data =
array([[121, 120, 143, 129, 124, 124, 131, 127, 143, 130, 110, 132, 122,
        136, 130],
       [123, 117, 121, 131, 145, 142, 131, 126, 131, 120, 110, 121, 124,
        123, 126],
       [122, 118, 127, 140, 143, 128, 122, 125, 134, 123, 110, 123, 130,
        129, 125],
       [120, 120, 143, 128, 124, 123, 132, 126, 124, 133, 110, 129, 125,
        135, 126],
       [120, 120, 143, 133, 123, 125, 127, 130, 124, 127, 110, 133, 127,
        123, 138],
       [123, 117, 126, 139, 144, 130, 122, 124, 152, 123, 110, 122, 128,
        131, 126],
       [120, 120, 143, 127, 125, 124, 132, 126, 120, 134, 110, 127, 127,
        134, 125],
       [120, 120, 142, 135, 123, 125, 125, 129, 126, 128, 110, 130, 131,
        121, 135],
       [123, 117, 121, 129, 143, 143, 135, 128, 113, 120, 110, 120, 124,
        123, 124],
       [123, 117, 125, 138, 145, 132, 123, 124, 129, 123, 110, 122, 127,
        130, 128],
       [123, 117, 122, 134, 146, 139, 127, 123, 133, 122, 110, 121, 123,
        125, 129]])
The entry just right of the centre entry is 152
The entry at the centre -> 124
The entry just right of the largest entry -> 123
